Small tables with named rows and columns. After each table, cells are looked up by row and column.

zor:
|  | gisoli | gisesek | gol |
|---|---|---|---|
| dupip | 4.1 | 0.5 | 1.2 |
| fesor | 4.8 | 7.8 | 5.5 |
| kosa | 7.8 | 9.7 | 4.6 |
| tuzer | 2.5 | 8.2 | 3.8 |
| gufa | 8.7 | 5.0 | 2.3 |

What is the gisesek of gufa in zor?
5.0
What is the gisesek of dupip in zor?
0.5
What is the gisesek of kosa in zor?
9.7
What is the gisoli of fesor in zor?
4.8
What is the gol of gufa in zor?
2.3
What is the gisoli of tuzer in zor?
2.5
What is the gol of kosa in zor?
4.6
What is the gol of dupip in zor?
1.2
What is the gisoli of dupip in zor?
4.1
What is the gol of fesor in zor?
5.5
What is the gol of tuzer in zor?
3.8
What is the gisesek of fesor in zor?
7.8
Row with the largest gol: fesor

gakot
        paruk  deropo  zon  vebozu  vatobid  gunap  daleril  somidod  sof  tosoga
senil      40     203   63     192      206     74      156       49   93     127
pato       59     198   75     186      196     84      151       69  102     129
subebi    189      31  167      42       28    157       77      180  139     106
lik       188      27  168      39       26    157       77      178  137     104
dezo      182      28  164      41       29    154       78      172  134     103
rit        43     201   64     190      202     75      154       53   95     128

vebozu of lik is 39
tosoga of rit is 128
daleril of subebi is 77
tosoga of pato is 129
vebozu of dezo is 41
somidod of dezo is 172
zon of pato is 75
somidod of pato is 69
sof of rit is 95
zon of subebi is 167
vebozu of subebi is 42
paruk of pato is 59
sof of lik is 137
gunap of rit is 75
vebozu of rit is 190
somidod of lik is 178
deropo of lik is 27

Table paz
	savaruz	sobakiv	bosapas	tuzubo	kup	zek	sed
feti	57124	40277	64524	50838	48189	39101	14079
mem	52582	44136	73795	27358	75311	35663	39291
redipe	45856	56070	62530	24232	74937	40548	72060
banuzu	41219	73603	51930	56930	39249	48099	91269
kekiti	49535	44788	67224	23245	75924	41370	47486
pubip	40471	66399	47695	58800	29324	46034	80987
ritoto	40188	61023	51827	33780	56588	52042	85773
gib	40542	57673	34782	66656	23732	37096	61378
rukozi	42641	48434	56973	20171	70660	50230	66677
zazim	60876	53587	85274	44844	71868	37138	33152
kem	46311	73988	46438	73212	21540	46200	76902
relukar	52234	50758	46895	72803	22875	38522	26473
lokabe	53716	59336	54482	78323	24045	45798	38272

What is the tuzubo of rukozi in paz?
20171
What is the sobakiv of ritoto in paz?
61023
What is the bosapas of feti in paz?
64524
What is the savaruz of feti in paz?
57124
What is the sed of banuzu in paz?
91269
What is the sed of redipe in paz?
72060
What is the zek of banuzu in paz?
48099
What is the bosapas of banuzu in paz?
51930
What is the zek of gib in paz?
37096
What is the savaruz of kem in paz?
46311
What is the kup of relukar in paz?
22875
What is the sobakiv of lokabe in paz?
59336
What is the savaruz of pubip in paz?
40471
What is the kup of lokabe in paz?
24045
What is the kup of kem in paz?
21540
Which row has the largest savaruz? zazim

Table lub
	tigi	lom	sep
mopeb	8747	8771	-7204
ziz	-6121	-7426	7956
nereso	-7014	9383	8687

tigi of nereso = -7014
lom of mopeb = 8771
lom of ziz = -7426
sep of mopeb = -7204
sep of nereso = 8687
tigi of mopeb = 8747
lom of nereso = 9383
tigi of ziz = -6121
sep of ziz = 7956

zosa:
	tuk	begunon	tusa	daniza	ruvoze	nutan	mit	lep	dulote
veponep	107	174	156	138	126	129	176	181	127
dotal	113	81	114	100	128	113	108	79	53
lupogef	133	142	157	119	135	72	173	113	115
tupuves	113	103	182	158	131	108	165	107	132
gava	145	6	145	115	131	98	97	111	153
lutimog	131	155	131	122	124	200	163	171	144
kol	119	28	163	176	124	128	92	73	167
sas	140	155	85	99	121	148	101	109	110
bemipu	130	187	129	39	113	145	145	113	196
giz	121	104	107	182	130	119	90	152	178
subov	132	74	79	164	137	102	73	174	123
muv	126	112	179	103	137	142	65	150	134
kerep	112	135	119	123	125	154	82	194	111
kodaze	157	141	149	107	115	96	129	113	86

nutan of subov: 102
mit of veponep: 176
tusa of kol: 163
dulote of veponep: 127
lep of veponep: 181
ruvoze of lutimog: 124
tuk of muv: 126
tuk of tupuves: 113
nutan of sas: 148
ruvoze of veponep: 126
begunon of kol: 28
daniza of dotal: 100
daniza of kol: 176
tusa of veponep: 156
dulote of sas: 110
daniza of subov: 164
dulote of subov: 123
Row with the largest lep: kerep

rero =
fields: sonev, retolu, gol, fibi
vebid: [56, 108, 169, 65]
zit: [79, 84, 113, 99]
tuv: [62, 84, 93, 92]
silelot: [96, 66, 108, 79]
ruba: [159, 45, 113, 197]
dol: [96, 66, 108, 72]
bir: [62, 104, 169, 79]

ruba, retolu -> 45
vebid, sonev -> 56
ruba, sonev -> 159
tuv, retolu -> 84
dol, retolu -> 66
zit, sonev -> 79
bir, retolu -> 104
vebid, retolu -> 108
bir, fibi -> 79
dol, sonev -> 96

pomigi =
,fas,bem
dubat,2.32,8.08
miz,8.35,2.58
kilonoz,8.06,1.84
gebav,8.33,2.28
gomis,2.51,7.96
miferi,8.41,2.05
bapome,1.95,8.78
favag,8.13,2.40
bel,8.20,2.27
gogedad,2.01,8.38
matu,8.64,1.98

fas of bel is 8.20
bem of miferi is 2.05
bem of bapome is 8.78
bem of gomis is 7.96
bem of dubat is 8.08
bem of gebav is 2.28
bem of bel is 2.27
fas of bapome is 1.95
fas of matu is 8.64
fas of miferi is 8.41
fas of miz is 8.35
fas of dubat is 2.32
bem of gogedad is 8.38
bem of kilonoz is 1.84
fas of kilonoz is 8.06
bem of favag is 2.40
fas of gomis is 2.51
bem of miz is 2.58
fas of gogedad is 2.01
fas of gebav is 8.33

